In the data rows, zero lies at 4.5, halfway between 4 and 5.
Here are some points:
[5 7 6 7 5 5 5 5 5 7 5 5 5 6 5 6 5]
[7 5 6 5 7 7 7 5 7 7 6 7 5 6 6 7 7]
[6 7 5 7 4 4 6 6 4 7 5 5 7 6 7 4 5]
[7 5 6 5 7 7 7 6 5 5 7 6 6 7 7 7 7]
[4 6 7 7 6 7 6 7 6 4 7 7 7 5 7 6 7]
[6 6 4 5 7 7 6 5 7 7 5 7 5 4 5 7 5]
[5 7 6 7 5 5 5 7 6 7 5 5 6 6 7 5 4]
[5 5 7 7 6 7 7 5 5 4 7 5 5 5 7 7 6]
[4 6 7 7 6 5 6 7 4 5 7 5 7 7 7 4 6]
[5 7 7 7 6 6 6 7 4 5 7 5 7 6 7 6 6]
[5 5 7 7 6 7 7 7 5 5 7 5 5 7 6 5 7]
[4 7 7 7 5 7 5 7 5 5 7 4 7 7 7 7 6]
[5 6 7 7 7 6 5 7 6 5 6 6 7 7 6 7 6]
[7 5 7 6 7 7 6 5 7 6 6 6 7 7 7 5 6]
[7 5 5 4 7 7 5 4 7 5 6 7 4 5 4 4 7]
[7 5 5 5 6 6 5 4 7 7 5 7 4 5 5 7 7]
[6 6 5 5 4 4 4 6 7 5 5 6 5 5 7 5 4]
[6 4 5 5 6 5 5 5 6 6 5 6 5 7 4 7 6]
[5 5 5 6 5 5 4 7 6 5 4 6 5 5 4 5 5]
[7 5 5 4 7 7 6 5 7 7 6 7 5 5 5 7 7]
[7 5 5 5 7 7 7 5 7 6 5 7 6 5 7 6 6]
[7 4 7 5 7 7 5 5 5 5 6 7 5 5 7 7 7]
[7 4 6 5 7 7 7 5 6 6 7 7 6 5 6 7 7]
[7 7 6 6 7 7 6 6 7 5 7 7 5 5 5 5 7]
[7 6 6 5 7 7 6 6 5 6 7 7 6 6 6 6 7]
[5 5 4 6 4 5 6 6 6 7 5 6 5 4 6 5 5]
[7 5 7 5 7 7 7 5 7 5 7 7 6 7 6 5 7]
[7 5 6 4 7 7 6 5 7 6 5 7 5 4 5 5 6]
[7 5 6 5 6 6 5 5 7 6 6 6 5 6 5 7 7]
[7 4 7 5 7 6 5 4 6 6 6 7 7 7 7 6 5]
[6 6 6 5 7 7 6 4 5 7 6 7 5 6 5 5 7]
[7 5 5 5 7 6 7 5 7 7 6 7 5 5 5 5 6]
[6 7 6 6 5 5 7 7 6 6 4 6 6 4 5 6 6]
[7 5 5 5 7 5 5 5 7 7 5 7 5 5 5 6 6]
[4 7 7 7 5 5 7 7 6 5 7 4 7 5 7 5 5]
[5 7 7 7 5 6 6 7 5 5 6 5 7 7 7 6 6]
[7 4 7 5 7 7 6 6 5 7 6 6 5 6 7 5 7]
[6 5 5 5 5 5 5 7 7 6 5 7 5 5 5 5 5]
[6 5 6 4 7 7 4 5 7 5 7 5 7 6 5 7 4]
[4 7 7 7 5 5 7 7 6 5 7 6 7 7 7 6 7]
[7 5 7 5 7 7 5 5 7 7 7 7 5 7 7 6 6]
[5 7 7 7 5 5 6 6 4 5 7 5 7 7 7 7 7]
[6 6 6 5 7 7 7 5 7 6 6 7 6 7 6 7 7]
[5 6 7 7 7 7 7 7 5 5 7 7 7 6 6 6 7]
[7 5 5 4 7 7 5 4 7 7 6 7 4 4 6 5 5]
[7 5 6 5 7 7 7 5 7 5 7 7 5 7 5 7 7]
[5 6 6 6 7 7 7 6 7 5 6 7 6 5 4 5 7]
[5 7 7 7 4 5 6 7 4 5 7 5 7 7 7 7 6]
[5 6 5 7 5 5 6 6 5 7 5 4 7 5 5 6 5]
[7 5 6 5 6 7 7 6 7 7 7 7 5 7 7 7 7]
[7 5 6 5 7 7 6 5 7 7 5 7 4 5 4 7 6]
[6 6 4 5 6 4 4 6 6 5 5 6 6 5 6 5 5]
[5 7 7 7 5 6 6 7 6 5 7 5 7 7 7 5 6]
[5 6 5 5 4 5 4 5 7 4 5 5 7 5 4 5 4]
[7 5 6 5 7 7 7 5 7 7 6 7 5 5 6 7 7]
[5 7 6 6 5 5 5 7 5 5 5 5 7 6 5 5 5]
[5 7 4 6 4 5 4 5 5 7 4 6 6 5 5 5 4]
[7 4 6 6 6 7 7 5 6 6 7 7 5 5 7 4 7]
[7 6 6 6 7 7 7 5 7 7 7 7 6 7 7 5 7]
[5 5 7 5 6 7 7 7 7 4 7 7 5 5 5 7 6]
[7 5 6 5 7 7 5 4 7 7 7 7 6 7 5 6 7]
[5 6 5 6 4 5 5 6 6 5 4 5 4 5 6 5 6]
[5 7 7 7 6 5 6 6 5 5 7 4 7 7 7 7 6]
[6 5 5 5 7 7 6 5 7 5 6 7 4 5 5 7 7]
[5 6 7 7 6 7 6 7 5 5 6 6 7 6 5 5 6]
[6 6 7 5 7 7 7 6 7 7 7 6 5 6 6 7 7]
[6 7 7 7 5 7 7 5 5 7 7 7 7 7 7 7 7]
[6 6 4 5 5 5 6 7 6 5 4 6 6 4 5 6 5]
[7 5 5 4 6 6 5 4 4 7 5 6 5 7 6 5 6]
[7 7 4 7 4 4 5 7 6 7 4 5 5 5 5 5 5]
[5 6 7 7 5 6 6 7 5 5 7 7 6 7 7 7 7]
[7 5 5 5 7 7 5 5 7 7 5 7 5 5 6 7 7]
[7 5 5 6 6 7 6 5 7 5 7 7 6 6 5 4 7]
[7 5 5 5 7 6 6 5 6 6 5 7 5 5 5 5 7]
[5 7 7 7 7 6 6 7 5 5 7 6 7 7 6 6 7]
[5 7 7 7 4 5 7 7 4 7 7 5 7 7 7 6 6]
[7 6 7 5 7 7 6 5 6 6 7 7 4 7 6 7 7]
[4 6 5 5 5 4 4 7 6 5 4 6 5 5 5 6 5]
[5 7 7 7 6 6 7 7 5 4 6 5 7 7 6 5 5]
[5 7 5 5 5 4 4 5 5 6 5 5 7 5 5 6 5]
[7 6 5 5 5 5 5 7 6 5 4 5 5 5 4 6 4]
[5 7 7 7 6 5 7 7 5 6 7 5 7 7 7 4 5]
[5 7 5 6 5 5 6 5 5 6 5 5 7 6 6 5 5]
[5 7 7 7 5 5 7 7 5 7 7 6 7 7 7 5 6]
[5 7 7 7 5 5 5 6 5 5 7 4 7 6 7 6 7]
[6 5 7 6 7 7 5 6 6 5 7 5 7 7 5 6 5]
[6 5 6 5 7 7 7 5 7 7 7 7 5 7 5 7 7]
[6 6 4 6 5 5 6 7 6 6 4 6 5 5 5 5 5]
[7 5 6 5 6 7 7 4 7 7 6 7 4 7 4 6 7]
[7 5 5 5 7 7 7 5 7 7 4 6 5 4 5 5 5]
[7 6 5 7 4 5 6 7 6 6 4 6 5 4 5 6 5]
[7 5 7 5 7 6 5 4 5 6 5 5 5 6 7 7 5]
[5 7 7 7 5 6 6 6 4 6 7 5 6 7 5 6 7]
[5 7 7 7 5 6 7 7 6 6 5 4 6 6 6 5 6]
[7 5 5 5 6 4 6 4 7 7 5 6 5 5 5 6 4]
[5 7 6 6 5 5 5 5 5 7 5 5 7 5 7 7 5]
[6 7 4 6 4 5 6 6 6 7 5 5 4 4 6 6 4]
[5 7 7 6 7 7 6 7 7 5 7 6 7 6 6 7 5]
[5 7 7 7 5 6 6 6 5 5 7 5 7 7 7 5 6]
[6 7 5 7 5 5 6 6 5 6 5 5 5 4 5 7 6]
[7 5 6 5 7 6 5 5 6 7 7 7 6 7 7 4 6]
[6 5 7 5 7 7 7 4 7 5 7 7 7 7 7 6 7]
[4 7 7 7 5 7 7 7 5 6 7 5 7 7 7 7 6]
[7 6 6 5 6 5 5 5 5 7 5 6 7 6 5 5 5]
[6 7 5 7 5 5 5 5 6 7 5 5 7 7 7 7 5]
[7 4 6 5 7 7 7 4 7 6 5 7 5 5 6 7 7]
[6 7 6 6 6 5 5 5 5 7 7 5 7 7 6 5 7]
[6 4 6 6 7 7 7 5 6 6 7 7 5 7 7 6 7]
[5 5 6 5 5 5 5 6 7 5 4 5 6 5 4 5 4]
[7 5 5 5 7 6 5 4 7 6 5 7 5 5 5 7 7]
[6 5 5 5 7 7 5 5 7 6 6 7 5 5 5 7 6]
[6 7 6 6 6 7 7 7 7 5 6 7 5 5 5 7 7]
[7 6 4 5 7 5 5 5 7 7 4 6 6 5 6 6 5]
[7 6 5 5 5 4 5 6 5 5 5 5 5 4 5 5 5]
[6 6 5 6 5 4 5 7 5 6 5 6 5 4 6 5 5]
[7 4 6 5 7 7 7 5 7 7 7 7 6 6 6 5 7]
[5 7 7 7 5 6 7 7 4 6 7 5 7 7 7 7 7]
[7 5 6 5 7 6 6 5 5 7 7 6 6 7 7 6 5]
[7 4 6 5 7 7 7 4 6 7 6 7 5 5 5 6 6]
[7 5 5 5 7 7 5 4 7 7 5 6 4 5 6 6 6]
[5 7 7 6 7 7 7 7 5 7 7 7 6 7 7 7 7]
[5 6 5 6 5 5 4 6 6 7 5 5 6 5 5 4 5]
[7 4 7 5 6 7 7 5 6 7 7 7 6 6 6 7 7]
[5 7 5 7 5 5 5 7 6 5 5 5 5 5 4 5 5]
[7 6 5 5 7 5 7 5 7 7 5 7 5 5 5 6 5]
[7 6 5 5 4 5 5 7 7 5 5 5 5 5 4 6 4]
[5 7 5 6 4 4 5 7 6 6 5 5 5 4 7 5 6]
[7 5 6 6 7 7 7 5 7 7 6 7 5 5 7 6 6]
[7 7 4 6 4 5 5 5 5 7 5 5 5 5 7 5 6]
[7 5 6 5 7 7 6 6 7 6 5 7 5 5 4 7 6]
[6 5 6 5 7 6 7 4 7 7 7 6 5 7 5 7 7]
[5 7 7 7 6 6 7 7 5 6 7 5 7 7 6 5 7]
[5 7 4 6 5 5 5 7 7 5 4 5 5 5 5 6 5]
[7 4 5 5 6 6 7 6 6 6 5 7 4 5 4 6 6]
[5 7 6 7 4 5 7 6 5 6 7 5 7 7 7 6 7]
[6 6 6 7 5 7 7 7 7 6 4 6 5 5 4 5 4]
[6 5 7 5 7 7 7 5 7 6 7 7 7 6 6 7 7]
[7 6 5 5 7 7 7 5 7 6 7 7 5 6 5 5 7]
[7 5 5 5 6 5 5 5 7 7 5 7 5 5 4 6 6]
[5 7 7 7 5 6 7 7 4 5 7 5 7 7 7 6 7]
[6 6 5 5 6 5 5 5 6 7 5 4 5 5 6 5 5]
[6 7 5 6 4 5 5 7 4 5 4 5 5 5 5 6 5]
Here are 10 more points, each followed by its number:
[7 5 5 5 7 7 6 5 7 7 6 7 5 4 5 7 7] 0
[5 7 5 5 5 5 4 7 6 5 5 5 6 5 5 7 5] 1
[7 5 6 5 6 6 7 5 7 5 6 6 6 6 6 6 6] 2
[6 5 5 5 6 5 5 6 7 5 5 6 5 4 4 7 5] 3
[5 6 7 7 6 5 5 7 5 5 7 5 7 7 7 7 7] 4
[6 5 6 5 7 7 7 5 5 6 7 7 6 7 5 7 7] 5
[5 6 4 6 5 5 5 5 5 7 5 5 6 5 6 6 5] 6
[5 5 5 5 7 7 5 5 7 5 6 7 4 6 5 5 7] 7
[6 4 5 4 7 7 5 5 6 6 6 7 5 6 6 5 6] 8
[5 5 7 7 6 7 7 7 5 7 7 7 7 7 7 7 7] 9
Which three of these numbered points are nearest to each point below, ignoring the 3 directions in which the first points spread most? Their numbers follow each, nearest first.
[7 5 6 5 7 6 5 5 7 5 6 7 5 7 7 7 7] > 4 1 3
[5 7 5 6 5 5 4 6 7 5 5 5 4 4 5 5 5] > 7 3 0
[7 6 5 4 7 7 5 5 7 5 6 7 5 6 5 7 7] > 1 4 3
[7 5 6 6 7 7 7 5 7 7 7 7 6 5 6 7 7] > 0 6 9
[5 7 7 6 5 5 6 6 5 6 7 5 7 6 7 7 5] > 3 1 0
[4 7 5 7 5 5 5 5 5 7 5 4 6 7 7 7 5] > 6 3 1
[5 5 6 7 5 7 6 5 5 6 7 6 7 7 7 7 7] > 6 9 0
[7 4 6 6 7 7 7 6 5 7 7 7 5 7 7 7 7] > 9 6 5
[5 7 7 7 4 5 7 7 7 5 7 5 6 7 7 5 6] > 2 3 7
[5 5 7 7 6 7 7 7 7 7 7 7 6 6 7 6 7] > 9 0 6
[4 7 7 7 4 7 7 6 5 6 7 5 7 7 7 7 6] > 6 0 5
[6 6 5 7 7 7 7 5 5 6 7 6 5 6 7 7 6] > 6 0 5
[5 5 5 5 5 4 5 7 5 4 5 5 5 4 5 4 5] > 8 7 2
[6 5 6 6 7 7 5 5 7 6 7 7 5 7 6 6 7] > 7 4 8
[7 6 7 7 6 6 7 6 6 6 7 6 4 4 5 6 7] > 0 3 6
[5 6 7 6 7 7 7 5 5 6 7 6 7 7 7 6 6] > 6 5 3
[5 7 5 7 5 5 5 6 5 5 5 5 5 6 6 5 5] > 7 6 8
[5 7 7 7 5 5 5 7 5 5 6 4 7 6 6 7 5] > 3 1 4
[6 6 7 6 6 5 5 6 5 7 7 6 6 7 7 7 7] > 4 3 1
[4 7 7 7 5 7 7 7 5 6 7 5 7 7 7 6 6] > 6 0 9
[4 7 6 6 4 4 5 7 7 6 5 4 6 6 5 4 6] > 7 2 8
[5 6 6 5 5 5 4 7 5 5 5 6 5 5 6 5 5] > 8 7 4
[5 5 7 6 7 6 7 7 7 5 7 7 6 6 4 7 6] > 3 5 4
[5 6 7 7 5 7 6 7 4 5 7 6 6 7 5 6 6] > 5 8 6
[7 6 5 5 6 5 5 5 6 7 5 7 4 4 5 6 6] > 0 3 6
[6 6 7 7 6 6 6 5 6 6 7 6 7 7 7 7 6] > 3 2 4
[5 7 7 6 5 6 5 7 5 5 7 5 7 7 7 4 5] > 8 7 2
[7 5 5 5 7 5 5 5 7 6 5 7 5 5 5 7 5] > 3 4 1
[7 7 5 5 6 4 5 5 7 5 4 6 6 5 6 4 5] > 2 3 8
[5 6 7 6 6 7 7 7 6 7 7 7 6 7 7 6 7] > 9 0 6
[6 5 5 6 5 4 5 5 7 5 4 5 6 5 5 4 5] > 2 3 8
[4 7 5 6 5 5 5 6 6 7 5 5 6 5 7 6 4] > 6 0 3
[5 6 7 5 5 7 7 7 5 7 7 7 5 7 7 7 7] > 9 5 0
[5 7 5 6 5 5 5 7 7 7 5 5 6 4 5 7 5] > 0 6 1
[5 5 5 7 4 5 5 7 5 7 5 5 5 4 5 6 4] > 9 6 0
[7 4 7 5 7 7 7 5 6 7 5 7 4 6 6 7 7] > 9 5 6
[7 5 5 4 6 4 5 4 5 7 5 5 5 6 7 7 5] > 3 4 1
[7 7 6 6 7 7 7 5 7 7 5 7 5 5 7 7 7] > 0 6 9
[5 7 6 7 5 5 5 7 5 5 6 5 7 6 6 7 7] > 4 0 3
[4 6 6 7 5 5 5 7 5 5 7 5 7 6 5 6 5] > 3 5 6
[7 5 6 6 6 7 7 5 6 7 7 6 6 5 7 7 7] > 0 6 9
[5 7 7 7 6 5 6 7 6 5 7 6 7 6 5 6 6] > 3 4 0
[6 5 6 5 7 5 7 5 6 7 6 6 6 7 4 6 7] > 5 3 6
[5 7 7 7 5 5 6 7 6 5 5 5 7 7 7 5 5] > 2 3 8
[6 5 5 5 7 6 5 5 6 6 6 7 6 7 6 5 5] > 8 7 5
[7 5 4 6 7 6 6 5 7 6 6 7 5 7 5 4 6] > 7 8 2
[5 5 5 6 6 4 5 7 7 5 4 6 5 5 5 4 6] > 7 8 4
[4 5 7 7 6 7 7 7 5 4 7 6 7 5 5 6 7] > 6 5 3
[5 5 7 6 7 6 4 7 7 5 6 6 7 7 5 6 6] > 4 3 1
[6 5 4 5 4 4 5 5 5 5 5 5 5 4 5 7 4] > 3 5 6
[4 7 5 6 5 5 5 7 5 4 5 6 6 6 6 4 4] > 8 7 5
[7 7 4 5 6 5 4 5 7 5 5 6 6 6 7 7 5] > 1 4 3
[7 4 5 4 6 6 6 5 6 7 5 7 5 5 4 7 6] > 5 3 9
[6 6 5 5 5 4 4 5 4 6 4 5 6 5 4 5 4] > 5 3 8
[6 6 5 5 5 5 4 5 7 5 5 6 5 5 5 5 5] > 7 2 3
[7 5 6 5 7 7 5 4 6 7 6 6 5 7 7 5 7] > 7 8 4
[5 6 6 7 5 7 7 7 5 6 7 7 7 6 7 5 7] > 9 0 6
[5 5 5 7 4 4 6 7 5 6 5 5 5 5 5 6 5] > 9 6 5
[6 6 5 4 7 6 5 5 7 5 5 7 5 5 5 7 6] > 1 3 4
[5 7 7 7 5 5 7 7 5 6 7 5 7 6 6 7 7] > 0 3 6
[4 7 7 7 5 5 5 7 5 5 7 4 7 7 6 5 7] > 7 4 3
[7 7 5 5 6 6 7 5 7 6 7 7 5 5 5 7 7] > 0 6 5
[7 5 6 5 6 6 5 5 5 6 6 5 6 7 7 6 7] > 4 3 2
[6 4 5 5 7 7 7 5 6 5 6 7 5 7 5 7 7] > 5 6 3
[5 6 7 5 7 7 5 7 6 5 6 5 7 7 7 7 5] > 1 3 8
[7 5 7 6 7 7 7 4 7 5 7 7 6 6 7 5 7] > 2 3 8
[5 6 5 6 5 5 7 6 5 7 5 5 6 5 6 5 4] > 6 9 5
[7 5 5 5 7 5 5 5 6 7 5 6 5 6 7 6 6] > 4 3 6
[5 6 7 7 6 5 5 7 4 5 7 5 7 7 5 7 5] > 3 5 4
[7 4 6 5 7 6 7 6 7 5 5 6 5 6 5 5 6] > 2 8 3
[5 6 5 6 5 6 5 6 6 7 5 5 6 5 5 6 5] > 6 0 9
[5 6 5 7 5 4 5 7 5 5 5 5 6 5 5 6 6] > 4 3 6
[6 5 5 5 5 5 4 7 7 5 5 7 5 5 5 4 5] > 8 7 4
[6 7 5 5 6 6 4 6 6 7 4 6 6 5 6 6 4] > 1 0 6
[5 6 6 4 7 7 5 5 6 6 6 7 6 5 7 5 6] > 8 7 1
[7 6 5 5 7 7 6 6 7 7 5 7 4 5 5 7 7] > 0 6 9
[4 7 7 7 5 7 7 6 5 5 5 5 6 7 7 6 6] > 6 2 5
[5 5 7 7 5 6 7 6 5 6 7 7 4 6 6 7 7] > 9 6 0
[6 7 5 6 6 5 5 6 7 5 5 6 5 6 5 5 5] > 7 2 3
[5 5 6 7 5 4 4 6 5 6 6 5 7 5 6 5 4] > 3 4 8
[6 7 5 6 4 4 6 7 5 4 5 4 6 5 5 5 5] > 2 5 3
[5 6 7 7 4 5 6 7 6 5 5 4 7 7 6 5 4] > 2 3 8
[6 7 7 5 6 7 6 5 6 7 7 7 7 7 7 7 6] > 1 0 3
[7 5 6 5 7 6 7 4 7 6 5 5 6 6 6 6 7] > 2 3 6
[6 5 5 6 5 4 5 6 6 5 4 5 4 4 5 7 4] > 3 4 2
[5 7 5 6 5 7 7 5 7 6 7 7 5 6 7 5 7] > 7 6 0
[6 4 5 6 7 6 4 5 5 7 7 7 6 6 5 6 7] > 4 5 6
[7 5 4 5 6 7 5 6 7 7 5 7 5 5 5 7 4] > 9 6 1
Here are 10 other points, each followed by its number:
[4 7 7 7 7 7 7 7 5 4 7 7 7 5 5 5 6] 0
[5 7 6 7 5 6 5 7 6 5 7 5 7 6 7 6 6] 1
[5 6 4 5 5 5 4 6 5 5 4 5 6 5 5 5 5] 2
[6 6 6 7 6 7 7 6 5 7 7 7 6 6 7 6 7] 3
[5 7 6 7 4 6 7 6 7 6 4 6 5 5 4 5 4] 4
[4 6 6 7 5 7 7 7 4 4 6 7 6 6 6 6 7] 5
[7 4 6 5 7 7 6 6 7 6 7 6 4 7 5 7 6] 6
[7 6 5 6 4 4 5 6 5 7 5 5 6 5 5 4 5] 7
[7 5 5 5 7 7 6 5 7 5 6 7 4 5 4 6 6] 8
[4 7 7 7 5 6 7 7 6 5 7 5 7 5 7 6 7] 9
Which three of these numbered points are nearest to each point below, ignoring the 3 directions in which the first points spread most? Their numbers follow each, nearest first.
[5 6 5 5 5 5 7 7 5 5 4 6 4 4 5 5 5] > 5 3 8
[5 6 7 5 5 7 7 5 6 6 7 6 6 6 7 7 7] > 9 1 8
[4 6 6 7 5 6 7 7 4 5 7 5 6 7 7 5 7] > 5 8 2
[7 5 6 5 6 6 7 4 7 6 5 7 4 5 5 6 5] > 4 8 9
[7 4 5 4 7 7 5 5 7 5 5 7 5 5 5 6 7] > 2 1 8
[5 6 7 6 7 6 5 7 7 5 7 5 5 7 6 7 5] > 6 1 8
[6 7 4 7 5 5 5 7 5 7 5 5 5 4 6 4 5] > 3 7 8
[7 5 5 5 7 7 7 4 7 6 6 7 4 6 4 7 6] > 8 6 4
[4 7 6 7 5 5 7 7 6 6 6 4 7 5 6 7 5] > 9 1 3
[7 5 6 5 7 7 6 6 7 6 7 7 6 7 7 7 7] > 1 8 6
[7 5 5 5 7 7 4 5 7 6 6 7 6 5 5 7 6] > 1 2 8
[5 7 7 7 6 7 6 7 5 4 7 6 6 7 5 5 6] > 8 2 0
[7 5 5 5 5 6 6 5 7 7 5 6 5 5 4 4 7] > 7 9 8
[7 5 5 5 6 4 5 5 5 7 5 5 5 7 6 7 5] > 6 8 2
[7 5 6 5 7 7 7 5 7 5 7 7 5 7 5 6 6] > 8 6 7
[7 5 6 5 7 7 5 5 7 7 6 6 7 7 7 7 6] > 1 2 6
[7 5 5 5 6 5 6 5 7 7 5 5 5 7 7 7 5] > 6 1 8
[5 5 7 5 7 6 7 6 7 5 7 6 7 5 6 6 7] > 9 1 2
[5 5 7 7 5 6 6 7 5 5 7 7 5 7 7 6 7] > 5 3 8
[5 7 7 7 7 6 7 7 6 5 7 6 7 6 5 4 5] > 0 8 7
[7 5 5 5 7 6 6 5 6 5 7 7 4 6 6 7 7] > 8 1 6
[7 5 4 5 6 7 6 5 6 7 5 7 4 4 6 6 5] > 3 5 8
[5 5 7 7 5 5 7 7 5 5 7 4 7 7 7 7 5] > 6 8 1
[5 7 5 6 4 5 5 7 6 4 4 5 5 5 4 6 4] > 8 2 6
[7 6 6 5 7 7 7 5 7 7 5 6 6 7 7 5 6] > 4 9 8
[6 6 5 6 4 5 5 6 4 6 5 5 6 6 7 7 6] > 5 2 8
[6 7 7 7 4 5 6 7 4 5 7 5 7 7 7 4 7] > 7 8 3
[4 5 7 7 6 7 6 7 5 5 7 7 7 6 7 7 7] > 5 2 1
[7 5 5 5 6 5 5 6 7 7 5 6 6 7 5 7 6] > 6 1 8
[4 6 7 7 5 5 6 7 5 6 6 5 7 7 5 7 5] > 6 8 2
[5 5 7 5 7 7 6 6 6 5 6 5 7 7 6 5 6] > 2 8 1
[7 5 6 5 7 7 7 5 7 7 7 6 5 7 5 7 7] > 6 8 7
[6 6 6 7 5 4 5 6 5 7 5 4 6 7 6 5 5] > 6 8 7
[7 6 5 6 6 5 5 5 6 5 5 5 5 6 6 5 6] > 8 1 2
[6 6 7 5 7 7 7 6 5 6 7 7 6 5 6 5 7] > 0 7 3
[7 5 6 5 7 7 6 4 7 7 6 7 5 5 6 6 7] > 9 1 8
[6 6 7 6 5 5 6 4 4 6 6 6 6 7 7 7 7] > 5 8 2
[7 5 7 6 7 7 7 6 7 7 7 7 6 7 6 5 7] > 7 3 8
[7 6 6 5 7 7 7 6 5 7 7 7 4 5 7 5 7] > 3 7 8
[5 6 6 6 6 7 7 7 5 7 7 6 5 6 7 7 7] > 3 9 5
[7 4 6 5 7 7 7 5 7 7 7 7 5 7 7 6 6] > 6 8 1
[4 7 7 7 5 7 7 7 5 5 6 6 7 7 6 6 7] > 5 3 2
[6 7 7 7 7 7 7 6 7 4 7 7 7 6 5 4 7] > 0 7 8
[5 7 7 7 6 6 7 7 5 4 7 7 7 6 7 5 7] > 0 8 3
[6 7 7 6 7 5 7 5 4 7 7 7 7 7 7 6 7] > 0 3 8
[7 5 7 5 7 7 6 5 7 7 6 7 5 7 6 5 5] > 4 8 6
[7 6 5 4 6 6 7 5 7 7 5 7 5 5 5 6 5] > 4 9 8
[6 4 7 5 7 7 6 5 6 6 6 7 4 7 6 7 7] > 6 8 2
[6 5 6 5 6 6 4 5 7 7 7 7 6 7 7 5 5] > 1 8 6
[6 6 7 7 6 6 7 7 6 5 7 5 6 5 7 6 7] > 9 1 7
[7 4 5 5 7 5 6 6 7 7 5 7 5 5 5 4 5] > 7 8 0
[6 5 6 6 7 7 6 6 6 7 7 7 5 5 5 7 7] > 3 8 1
[7 5 7 7 7 7 7 7 6 5 7 6 5 6 7 7 6] > 6 8 1
[7 5 5 4 7 7 5 6 7 7 5 7 4 6 5 7 7] > 6 1 2
[7 5 5 5 7 7 7 5 5 6 6 7 7 6 7 5 6] > 0 2 5
[4 7 6 7 5 5 5 7 5 6 5 5 6 5 4 5 4] > 0 8 7
[4 7 5 7 4 4 6 7 6 6 5 5 6 5 7 5 5] > 9 3 1
[6 6 5 7 5 4 5 6 7 5 5 4 5 5 5 7 5] > 6 8 1
[5 6 5 6 4 5 5 7 5 4 4 6 5 5 5 5 4] > 5 8 2
[5 5 7 7 6 6 7 7 5 6 7 6 6 5 5 5 7] > 7 3 9
[5 7 5 7 5 4 6 7 5 7 5 5 5 5 7 4 5] > 3 9 7
[7 6 4 5 6 5 7 5 7 7 5 5 5 7 7 6 4] > 6 8 1
[5 7 5 7 5 5 7 5 5 7 5 4 7 6 7 6 6] > 9 3 8
[7 4 5 6 7 6 6 5 6 7 6 7 4 5 6 7 7] > 3 8 9
[6 6 5 7 4 4 5 7 6 5 4 6 6 5 5 4 5] > 7 8 3
[5 7 7 7 7 6 7 7 7 5 5 6 7 7 7 4 5] > 4 0 8
[7 4 5 5 7 7 5 5 7 7 6 7 5 5 7 7 6] > 1 9 3
[4 5 7 5 6 7 6 7 5 5 7 6 6 5 5 7 7] > 2 9 8
[6 6 6 7 6 7 7 6 4 5 7 6 7 7 7 6 7] > 5 8 3
[5 7 6 7 5 5 5 7 5 5 4 5 5 5 5 5 5] > 8 2 7
[5 6 4 5 5 5 5 7 5 5 4 5 5 5 5 5 5] > 2 8 5
[5 7 7 7 5 5 6 7 5 4 6 5 7 7 6 6 5] > 8 2 6
[7 6 4 6 5 5 6 7 6 6 5 7 5 5 5 7 5] > 3 8 1
[6 4 6 5 7 7 5 5 5 7 7 6 6 7 7 7 7] > 2 1 6
[5 7 7 7 5 5 7 6 4 5 7 5 7 7 6 6 6] > 8 7 2
[7 5 7 6 6 7 7 6 6 7 7 7 5 5 6 7 6] > 3 7 9
[5 6 7 5 7 5 5 7 4 4 6 5 7 7 5 6 5] > 2 8 6
[5 7 6 7 5 6 7 6 4 7 7 5 7 7 7 6 6] > 3 8 9
[5 7 5 7 5 5 5 7 7 5 5 5 5 5 6 7 5] > 1 8 9
[7 5 7 5 7 7 5 4 6 7 6 6 5 7 6 7 5] > 6 8 1
[6 7 6 7 4 5 4 5 4 6 4 5 6 7 5 5 4] > 8 4 2
[5 7 7 6 6 7 6 7 5 7 7 7 6 5 7 7 7] > 3 9 1
[6 6 5 7 4 4 5 7 5 6 4 5 4 4 6 6 6] > 3 9 5
[7 7 5 5 5 4 5 6 7 7 5 5 6 7 7 7 4] > 6 1 8
[6 5 7 6 6 5 5 5 6 7 4 6 5 6 6 7 6] > 6 8 9
[7 4 5 5 6 5 5 4 6 7 4 6 5 6 4 7 5] > 6 8 2
[5 6 7 7 7 7 7 6 5 5 7 6 5 7 7 6 7] > 8 3 5
[5 7 6 6 5 5 6 7 7 7 5 5 5 5 5 4 5] > 4 7 9
